Two rows play each game, the first against the second. How much does the first row win by? 20 is about a draw, 40 a big win and 0 a big loss. Wins can go round in a circle: one row can beat a second, the second a third and the third the first. Each row has two weighted sums of its numbers, A and B, taken from their middle values. A row wins by its A times the other's B, less its B times the other's A.
[-31  15 -24  14  -7  29  20  34  25  -1  25 -18  13  35   3 -21  -7   8]
[-13 -30   7  -5  49  14  -5 -16  16   8  15  20 -10  13 -23  33 -23  12] -> 25
[ 14 -22  17  12  31  21   2 -20  -2  42  13  22   9 -21  -1 -10  -2  -5]
[ 20  18 -22  14  -2  31  20  21 -41  -4  -3  12  -8 -11   0 -10  15  -6] -> 15
[  7  21  28 -12 -24  -4  -6 -24 -20 -16 -25   4  -9 -22  11   2  -8  38]
[ -7   6  32 -23  11   9 -18 -57 -18  21 -15 -18   8   3  -5  27  -3   2] -> 19
[-20  13  15 -10  24  19 -19 -13  -7  15  28  15  34 -21  -2 -37 -47  -8]
[ 13  10 -29 -23  -6   8  32  26   1 -38  -8  15 -21 -15   1  10 -30  10] -> 22
[ -5   5   7  10   8  -6  12 -18 -15 -30 -19  -7 -40  36  -1  49  -4  15]
[-10  25 -11 -25  18  20  32   3  -6   7  25  -4  -1  -2   3  24 -19  10] -> 22
[  9  22 -23 -14 -12 -17   1  -5  15 -42   1  -4 -40  51  31  18  26 -40]
[-13  13  11  -2 -16  -5  18 -38 -15  -3 -26 -10 -11   3 -14  53  -1  31] -> 21
[ 10   3  22  42 -22 -15 -12 -39 -34  17  -6 -19 -15  -7 -11  26  44 -11]
[-30  -7   6 -12  10   3   5  15  30  -5   5 -14 -19  67 -14  20 -16  20] -> 29
[-22 -29   1  19 -13  -5  21 -30  -6  -9 -74  -4  29 -17 -12 -24 -20  46]
[  7   6  -4  19 -28  -4  13 -22 -29 -30 -23   0   8 -32   3  26 -11  28] -> 25
[ -8  18 -19 -32   0 -30 -19  35  31 -21   9 -18   1 -10 -27 -31 -25 -27]
[ 28 -11  54  -4 -18 -35 -21   1  -8 -10  -6  15 -14 -29 -21  29  -4 -11] -> 24
[  8 -11   7 -20   5  -1 -27  10   6  -5   8  10  -6   0   2 -28 -12  -1]
[ 25   3 -32  26 -21 -10  23  13 -25  -6 -11 -31  17  -5  37 -33  30  14] -> 20
[-39  18  24  -8   5  -3  -1 -41   4 -28 -54 -31 -25  22 -28  40 -19  37]
[  6  39 -16   6 -35 -16  32   3  19 -26  -3  -7 -31  38  32 -14  44  -6] -> 13
[  4 -15 -20 -11 -15  -1  20  17  -2 -15 -35  19 -23  -7  15  18  17  14]
[-15 -51  36  48  51  42   0 -34 -11  40   6   3  31  -1 -13  34  -4  27] -> 17
[ 15  65 -45 -29 -26 -43  21  22  20 -24  25  -9 -32  34  42 -24  25 -22]
[-14  -6  18  41  25 -22  13  -3 -13 -10  -5 -28  19   9 -44  20  16  -7] -> 31
[-33  -8 -15  24  11  38  37  29   5  18  13 -44  21  36  -1 -31 -10  43]
[ -8   8  -1  16  11  29   8   5 -20 -25  -1  -4  37 -12 -26  28   5   6] -> 26
[-30 -14  -9   2  19  18  17  15  26   5  12 -10  -2  25 -14  -3 -31  14]
[-12  11  10  41 -35   1  24 -24   1  16 -20  -5 -16  19  12  44  46  10] -> 20
[ 46  18 -43  -8  11 -16  -2  22 -59  -1  24 -25 -18   0  37 -13  10   9]
[-50 -52  40  74  -9  -1  24 -13  14  21  -8 -29  58 -10  -7  -4   3  36] -> 17
[ -6  -2  -5   2 -23 -21 -32  28  -2 -24  -7  -1   7 -38 -10 -24  20 -23]
[-18 -14   5  -4  22 -18   0  10  32 -19   9  17 -35  30  -6  22 -23 -15] -> 20
[  2  14  18 -44   6  -5 -29 -41  -3  -8 -20  -7 -21   4  -3  19  -5 -13]
[ 34 -14  -6 -25  26  -1 -11 -11  15   5  14  46 -18  -4   8   4   7 -15] -> 13
[-17  15   3  22 -30  -6  27 -16  22 -12 -13   6 -34  19  -3  49  27  -6]
[  7  23 -10 -25  40 -20 -32  14  -6   2  31  -6  12 -23   7 -43 -58  -6] -> 23
[ -9  20  -7  21 -52   0  42   8  20 -28 -39  -5 -27  45   8  -3  41   5]
[  1  60 -15 -55   9 -12 -13 -11   5   4  18  -3 -17 -20 -24  12 -44 -24] -> 11
[-19   3  -4  21 -14  24  -5  25  -2  10  19 -24   8  33  26 -21  24   5]
[ -8  21  10  -2  -7 -24 -14 -29  15   4  -8 -14 -23   3 -38  37  10 -15] -> 10
[-21  30  -5 -17   0 -18   9 -23  13  -3 -12 -19 -25  25  32  -9 -35  32]
[-24  37   3 -10   2   0  -6  -8  -9  20   9 -43  -6   5 -15 -14  -8 -17] -> 8
[-30  23  10 -52 -24 -13 -23 -15  52 -33 -34  28 -47  34 -20 -13 -40 -24]
[ 15 -22  11 -62  25 -38 -24  10  39   2  14   4  19 -12  -7 -14 -16  -6] -> 14
[ -1   7  34 -28  -1 -36 -18 -19  30   0 -29  -2 -21   1 -16 -16 -30 -24]
[  2  15  13   7  11 -30  -7 -22  13   7  14 -22  -4 -15 -42  22 -12 -24] -> 24
[ 19  22 -11 -40  34 -33  12 -18 -22   6  25 -24 -20  18  38  23 -23   2]
[-16   1  21  -2  -7  28   4  -2  12  -5 -24  19 -17  11 -16 -32 -46  -3] -> 23
[ -4  11  22  -5  24  28 -36  -9 -19  25  24  11  44 -31  -3 -37 -49  -8]
[-24 -28  11 -16  -4   9 -11 -11  43  28  -9  14   3   4 -13 -31 -18 -23] -> 1
[  0   0  26  23  25 -21  -7  14   9 -10  33  -6 -21   9 -18  37   7  -7]
[-23 -21  40  30  47  -6   6   6   8  12  36 -25   6  -7 -39  38  -8   9] -> 28
[ 14 -10 -18  40  -3  30  40  19 -18 -10   8  33   4 -38   0  27  18   5]
[ 11  22 -23 -10  -9  47   9  30 -35 -33  -6  -1 -44   4  -5   0 -16  -9] -> 21
[  7  20 -53  24 -14  16  28  35   1 -24  15  12  -1  19  22 -44  13 -26]
[ 60 -28 -26  -2  15  20   5   2 -36  -1 -11  33  11   1  22  -7  17  18] -> 26
[-28   4  -5  24   9  32  20  29  21  20  27 -36  39  28  -8 -25 -14  18]
[ -4  34   0  25   6  -9  30   2  -1  15  36 -22  11  -7  -1  35  13 -10] -> 14
[ -8   9 -13  38   1  21   6  10 -22   8   2 -38  -1  11 -17 -10  15  -7]
[ -2  14  -2  15   3 -10  -1  18   7   9  51 -14 -11  10  19  -6  24 -24] -> 22
[ 40  -2 -30  -1 -41   9  20  16 -55 -26 -14  14 -24 -13  44  20  21  30]
[  8  23 -16  -7  -3  -2 -30  28 -18  -6   8 -17   3  11  27 -48  12 -17] -> 19
[  1  -6 -13   2  -7  38  20  15   4  -2  -4  35 -17   1 -11  -9  18  14]
[  2 -28  40  -4  -5 -17 -21  -3  13  -6 -22   6  17  -5   3   5   6  18] -> 17
[-11  33  38 -73  20 -23 -47 -60  11  23  11  -1   9 -14 -18  16 -21 -21]
[  2  21 -23 -25  18 -14   1  21  23 -34  19 -17 -19  29  -2  10 -18 -35] -> 17
[-23  12  14 -18  13  24 -26 -12  -5   2   3  15   8 -10  -7 -35 -51  -6]
[ 30 -10  -4 -25   9 -25   0  30   7 -12  21  12   4  -2  18 -27 -22  12] -> 30
[  6  12 -10  39 -24  37  40  11 -34 -24 -27   9 -30   2  19  24  23  24]
[-17 -45  -6 -14  12  30  15   6  33 -22 -40  35 -20  15 -48  16 -55  18] -> 37
[ 39  45 -42 -13  11  23  -2  26 -33 -12  33  14 -16 -10  12 -12   2 -26]
[-15 -21  -7  35 -17  17  23   7  10   5  -5  -3  -6  35  14  -4   1  21] -> 18
[ 27   2 -18  30 -41   5  36   3 -44 -43 -26  21 -15 -27  42  42  31  27]
[ 11 -19  28 -30   4 -30  -9 -30   2   9 -34 -12 -23 -17  -5  34  -6   2] -> 27
[ 28  12   6 -48  -6 -44  -9 -11  43  26  25  10 -13  39  27 -30 -24 -33]
[  9  30   0  18  -9 -18  13 -12  -2  16  31 -14 -13  -1  19  30  25  -1] -> 39
[-24 -37  14   8 -14   8 -22  -4  15   3  -9   2  23  -9 -10  -6   4  22]
[-15 -37  29  11  -8   2 -12 -19  10  38   0  10  22  -3   3 -36  -7  -5] -> 19
[-40  47  13   8  10   3  12  -9 -10  36  13 -57  21 -13 -37  -8 -26 -12]
[ -1 -23   1  16  12   5  26  -5 -10  23   0 -10  29 -24  24   7  13  11] -> 5
[-16  18  -8   4 -22  10 -20  12 -34   4   4 -32   7 -22  11 -35  10  23]
[-10  33 -14  -4 -27  12 -31   5 -24   2   9  -8  -1 -11  22 -33  20   7] -> 18
[  4  33 -45   6  -3 -35   5   6 -34  -2  20 -39  30 -32  48 -37  29  16]
[ 11  23  42 -42   4 -24 -61 -61 -27  29   2  -4  15 -18  -2  26   0 -16] -> 11
[-30 -26  13  20  -8 -31   8  -1  30   4   2  -3  33  -7   2 -18  -4  13]
[ 24 -23   8 -37  36 -27 -24   1  14  20  34 -10  30 -23  14 -27 -14  -1] -> 17
[-16 -17  36 -23 -35   4 -13 -72  18 -10 -66  41  -2   0  -2  25   6  34]
[  0  -1  -4  17  12 -27 -21  10 -15  28  35 -44  56 -30  15 -34  -3 -12] -> 24
[-11   4  16  -8 -26  -1   2 -30  -8   2 -15  23 -28 -11   9  48   0  27]
[ -5 -19 -28  46   2  13  73  26 -12 -31   6 -10  11   3  -8  42  10  25] -> 26
[-11  -4   9  -4   9  -3  23  -2  35  24  -1  11   2  24 -27  -2   1  -5]
[ 25   4 -45  21 -25 -20  30  17 -25  -8  -7 -24  24 -27  44 -42  38  16] -> 20
[ 10  25  43 -44  17 -32 -56 -65 -31  43  22 -14  27 -14  25  14   8  -7]
[ -2 -25   9  12 -10   0  11  22  27   4 -24  11 -42  37 -19  10  10   4] -> 20
[ 20  35  -4 -58  17 -18 -43 -37 -25   5   9  -8 -14   0  25  13  -2 -27]
[ -2 -11  22   5 -13  -9  13 -10  24  16 -22   3 -28  44  28 -27   2  -5] -> 22
[-18  -2  18  50   3   7   3  22   5  20  22 -24   8  -3  -1  -2  20  -3]
[-65  16  30  49 -48  28  20 -21   2  -5 -68 -22 -17  19 -39  15   6  19] -> 15
[ -3   2 -22  32 -24 -35  25   4  12   0   8  -4  24 -15  28 -27  13  -6]
[ 23  12 -28  -2 -39 -36   7  -4  -8  -4 -14   1  14 -27  29 -38  36 -27] -> 1
[-14 -14  -9  11  25  -3  21  -5  -9  19  -2 -41  27   5 -10  37  20  41]
[ 37  11 -38 -13 -41   3  20  18 -41 -42 -11  19 -36  -6  46  18  21  19] -> 13
[ 17  -6  -3 -25 -23 -20   4 -10   7   3 -24  -1  18 -39   5 -48 -12  13]
[ -9  11  -2 -25  20 -17 -10  33   3  -8  26 -59 -27  16 -29   9 -27 -20] -> 19
[  6 -30  -8  -2 -13 -13  43   0  13 -10 -42  21  -2 -25 -21  -5   4  28]
[-11  23  14   6  19  -1 -20 -30  -9  26   9 -34  12  -4 -22  14   9 -27] -> 36
[ 31   3 -22 -27  24   0  19  13  32   1  -1  -2 -29  26 -15 -16 -32 -23]
[ -1   3  -8   6   2  -2 -22   6  -2  28  24 -27  16 -16 -10 -26  12  -9] -> 31
[-24 -10  29  21 -21  31   1 -23   4  -5 -35  38   4  -9 -20 -18 -32  16]
[ 10 -12  42 -11  23 -34   2 -24  -6  33  23 -20  16 -15 -30  52 -20  20] -> 14
[-19  -6  52  -8  -1 -27 -20  -9  45   0   4 -10  -7   1 -48  35  -6 -21]
[ 22  -9  17 -10   5   2 -26 -12 -18   1 -19  11 -28   1   2  -2 -10 -10] -> 20
[ 44  29 -47 -28 -31 -30  10   3  -7 -38   8  45 -29 -41  39  22  25 -15]
[-16  18  40 -21  12 -35 -14 -28 -12  -4   5 -39  -2 -14 -14  38 -20  31] -> 27
[ 11  -3  21 -33 -16 -51   1 -15   7 -12  -7  15 -44   8 -15  53   2   3]
[  1 -11   2  18 -17 -12 -40  18 -31   5   7 -14  40 -45   5 -16  20  -3] -> 19
[ 18 -20  -3   2  26 -17 -15   1 -26  29  -3 -34   5  35  36 -13  17  -5]
[  0 -34  12   8 -43   6 -15  -7   7  11 -27  42 -12  19  37 -28  38  -5] -> 19
[ 30   7 -13  41   2  50  -6   8 -66  11  18  28  10 -22  34   1  43   8]
[ 40   2  -3 -77   1 -54 -39   7  25  -4   5  18   6 -35  14 -19  -8 -22] -> 30
[-21  -2  16   4 -26   9   1   4  15  -4 -19   2 -10  30   8 -16  20  17]
[ 55  -8  -6 -21 -16 -21 -39  -3 -16  -9  16  50  -3  -5  48  -9  26  -1] -> 13
[ -1   4  10 -15  14  10 -22 -26  15  15   9  22  12   8   4 -27 -24  -8]
[-17 -16  27   1   3   3  22 -14  21  28 -19  -5  -7  29  12 -23 -18   7] -> 19
[ -3  13   2 -37  18  18 -17 -30   9  16  16  22  16   4  13 -25 -33 -16]
[ -4  -5 -43 -14 -19  35  -7  32  -6 -19 -25   0 -57  23  -1 -23  -4 -16] -> 10
[ 12 -11  25   6  20  23 -14 -24 -26  11   0  11  24 -11   1  12 -11   4]
[-40  43   5  -9  10   1  -5  -4  17  21  -3 -49  -7   1 -40  -5 -26 -13] -> 22
[  2 -20  -6  -7  33  20 -13 -19  11   9  18  27 -21  11   4  38  -4   8]
[ 29  35 -18  19 -31 -13  13   7 -17 -17  26  12 -22   6  36  36  42 -16] -> 20
[ 19  40 -48 -24  18  18  23  44   0 -24  27   3 -29 -10  -1  -4 -25 -10]
[  5  -3  -5   9   1 -29 -33   6   1  -2  22 -25  31 -14  16 -27   6 -21] -> 19
[-42 -13  11 -16  10 -11  11 -31  45 -13 -44  -8 -17  29 -23  12 -47  41]
[ -6 -32  32  -3  55  -3 -23 -32  19  36  15  19  22 -14 -32  27 -14  -8] -> 19
[ 19  40 -56 -12  -2  15  -7  24 -33 -22  23  -8  -4  23  48 -47  27 -17]
[ 16 -32  12   8 -18   9  -5 -32  10  -8 -38  62 -24  10  11  24  37   2] -> 25
[ 32  22   2 -25 -42 -27 -27   8 -27 -25 -22  32 -53 -16  -2  23  11 -31]
[ -8 -22  58  20 -57   6  11 -42  -8 -10 -59  29 -20   7  -1  40  35  38] -> 27
[-16  -8  -2  -2  28  -9 -29 -21  -7  38  10 -39  53 -30  -5 -33  -8   7]
[-16 -21   7 -11  12   0 -16   0  18  11  10   4  41 -17 -12 -17 -12  13] -> 18
[-41   0   9 -31 -10  13  20  24  73 -37 -32  12 -36  56 -47 -17 -40  -4]
[  8  15   3   2  -3   0 -15  -7 -27  -1  14  19  -3   5  35 -26 -11  -4] -> 3
[-34  -6  30   9  -2  -3  -6 -46  43  25 -25  -2  -8  26   3  15 -36   9]
[ 30  -5 -37  29  -2  33  33  16 -33  -7  10  42   8 -42  21  24  23   2] -> 15
[ -9 -22 -27  58 -45  14  47  20   0 -13 -36   5   3  -9  -9 -17  17  20]
[ 35 -50   4  32 -35 -14  29 -18 -20  13 -37  18   8 -18  29  -1  42  44] -> 20
[ 35  -9   9 -55 -10 -33 -30  23  26 -25 -18   6 -45  30  12 -25 -36 -13]
[ -4  21   0 -19  22   5  -5  12  15  20  21 -10   8  24  14 -31   2   2] -> 18
[-31  37  26  -7  57   9 -24 -17   5  28  47 -24  53 -33 -32  10 -29 -12]
[-30 -13   3   4   7  32  22 -15  18   8  -2  20  40 -46 -32   2 -42  31] -> 17
[ -7 -14  19 -10  25  26 -16 -25   4   0 -11  19  13   3 -43   9 -34  -5]
[ 27 -17  20  17   9  20 -22 -35 -45  23   9  13  32  -6  25  21  12   5] -> 22
[ -9  12  24   7  20 -18  -3 -22   6  34   3 -34  13 -11 -47  13  -6 -11]
[-21   9  -7 -34  59  37  -8   4  16 -11  18   8  56   8 -42 -12 -50 -13] -> 8
[  5  -9  17  -2  10  26  -7  -8   2  -4  -7  35   7  -6 -25   5 -17 -13]
[ 30  36 -61 -64  44 -19   4  36  -3 -27  29 -16 -18   3  -8  -4 -48 -19] -> 24
[ -9  -4  15  -1  29 -18 -17  -8  18 -22  19   8  -6  16   9  25 -13   0]
[-11 -35  19   4  -2  13 -18  -6   1  11   1  -2  31 -23  -1 -11  11  25] -> 26
[-26  -2 -17  -8 -27 -12  23  -3  18 -11 -50 -18 -14  -6 -13  -8 -23  20]
[-11  39  -2 -35  26 -27 -22 -26  24  11  20 -28 -10  -6 -40  17 -22 -36] -> 25
[-10   0  -9  57 -38  26  19  14 -21  13  13 -12  11  33  49 -17  36  32]
[-23 -16 -17  43  14  -4  44  15  17  13  27 -36  45   3 -16  14  20  19] -> 19
[ 41  14 -26   7 -20  -9  26   9 -43 -25  20  13  -3 -30  51  24  27  15]
[  0  14  45 -36   4 -21 -52 -62 -20  42   7  -5  14 -19   7  21   8  -4] -> 11
[  7 -41  21  -4   1   2 -14 -20   5   6  -6  31  31 -14  -9  -3  -8  12]
[-21  22 -25 -30   1  30   3  40  39 -26  11 -18 -16  40 -14 -38 -27 -15] -> 19
[-14  -8  14 -15  25  -3  12 -12  37  36   6  -2  13  33   3 -41 -33  -6]
[-10   0  -8   8 -15 -21 -10  22  12 -11 -10 -21   5  -7 -20 -31  -8 -16] -> 22
[-13   0  37  24  28 -32 -33   3  11  41  63 -31  68 -38  12 -51 -20 -26]
[ 31  -6  -6  43 -66 -42   8 -18 -18  -1 -12   8  26 -13  56 -47  49   0] -> 19
[-17 -19  35 -37 -34   4 -16 -53  12 -13 -59  48   4  -1 -10  32   1  24]
[ -9  33  30 -84  26 -32 -58 -38  23  -3  13  15   4 -10 -29  25 -39 -32] -> 25
[-16 -18  -9  49 -16  48  37  19 -12  15  -7 -32  18  36  26 -21  15  51]
[ 30  19 -22  25  19  52  -3  15 -69  16  35   8  24 -24  40 -10  22  -3] -> 22
[-41  -2  10  33  16  -1  12  25  26  15  35 -21   9   0 -34  -9 -11  -9]
[ -4   0  -4  31   2  10  -5  24  12  16  33   4  -9  16  13  -1  22 -25] -> 19
[ 15 -54  -9 -24 -12  32  -3  -4  19 -34 -47  70 -37   9 -16   4 -19  14]
[-26  10 -27  24  37  41  10  21  -6   3  18 -38  44   4 -18 -43 -20  -5] -> 21
[ 11  11 -19 -16  22   6 -12 -17 -21  14  26  22  35 -42  11   9  19 -15]
[-21 -37  16  25  22  -6   6  -5  32 -10   4   6 -15  25  -4  31 -19  -5] -> 22
[ -7  -3 -12  14 -38 -18  14  -1  14  -6 -36 -11  17 -19 -20 -38  -1 -17]
[-34 -57  35  30  -7  13  -1  -9  23  10 -20   1  39 -10 -35  -8  -8  30] -> 19
[ 16   1 -42  -5 -13  -8  -5   9 -10  -1   0  10 -13  18  49 -29  54 -25]
[ 47   7 -27   9  -5  -6  11  -5 -58   3  35  -3  17 -34  55  14  23  12] -> 25
[ 30  17 -37 -38   2 -11  10  41  10 -34  17  34 -44  34  34 -36 -23  -3]
[ -4   3   7 -10  14 -10 -11  29  -6  -4  19 -62 -11   8 -11   3 -17 -19] -> 23
[-26   7  -7 -22   9 -10  36  24  54 -38  -1  28 -34  19 -50  -2 -33  -5]
[ 44   1  -3  -3  19   8 -26 -10 -43  -2   7  11  -2  31  37  25  44 -20] -> 31
[  9   3 -10  17 -35   9 -26  17 -15 -22 -28   0 -12  14  22 -28  30 -20]
[ 27  40  16 -20 -33 -11 -28 -21 -55   2  14   6   3 -21  40   2  25  -3] -> 16
[ 56   1  22 -30 -44 -52 -39   2 -13 -29 -22  35 -44 -13   6  35  22 -31]
[ 10   8 -28 -19  19  -6  16  12 -11   1  15 -17   9   5   2  35  19  12] -> 19
[ 19  24   5 -19  20  12 -35  -7 -25  24  50   8  33 -25  14 -42 -47 -17]
[ -5   1 -29  -1 -21   0  14  17  21 -22 -11  17 -14  11   0 -27  25 -31] -> 12
[ 10   4 -10   4   1  30   3 -21 -12   2 -14  26  -4   7   2  22  28   0]
[  8 -18  -7  22 -16  29  34  13 -20  -6 -26  30  -4   7  -6 -10  21  21] -> 10
[-13  13  -3 -29 -15  -2   7  16  34 -30 -17  19 -41  52   7  -9   9  -1]
[ 10   6 -29  45  15  40 -16  -4 -82  29  22 -30  39 -21  42 -35  19  17] -> 11
[ 12  29  -7  -4  29 -45  -2  10   1  -7  36 -36  -6  17 -13  11  15 -31]
[  5  38  -8 -16  17 -20 -27 -23 -21  13  35 -18   2  -5  12   2  16 -48] -> 19
[ 14 -16  -6  13 -38 -31  -2 -16 -18  14 -25  -8  18 -31  29 -39  39  -1]
[-46   9   2  29 -13  13   4  27  25 -10  13 -14  15  28 -20 -13   2  -2] -> 33
[ 15  23 -36   3   1  54  -6   7 -48 -20  10  34  -8 -10  20   0  14  -5]
[ 31  35 -37  -7   2  26 -22  31 -44 -10  32  34 -22 -14  34  -9  22 -13] -> 15
[ -4 -38  10   7  25  27  -9 -16   5   4  -6  32 -30  16  -4  48   5   8]
[-11  -8 -30  35 -11 -15  41  20  23  -5  21 -12  15  16   3  14  33  10] -> 18
[-15 -37  25  11 -23  14  -9 -24  15  30 -21  17  10   4   1 -22  18  -4]
[-14   0 -24  25   8 -15  36  11 -16  15  18 -50  69 -44 -10 -47  -5  14] -> 22
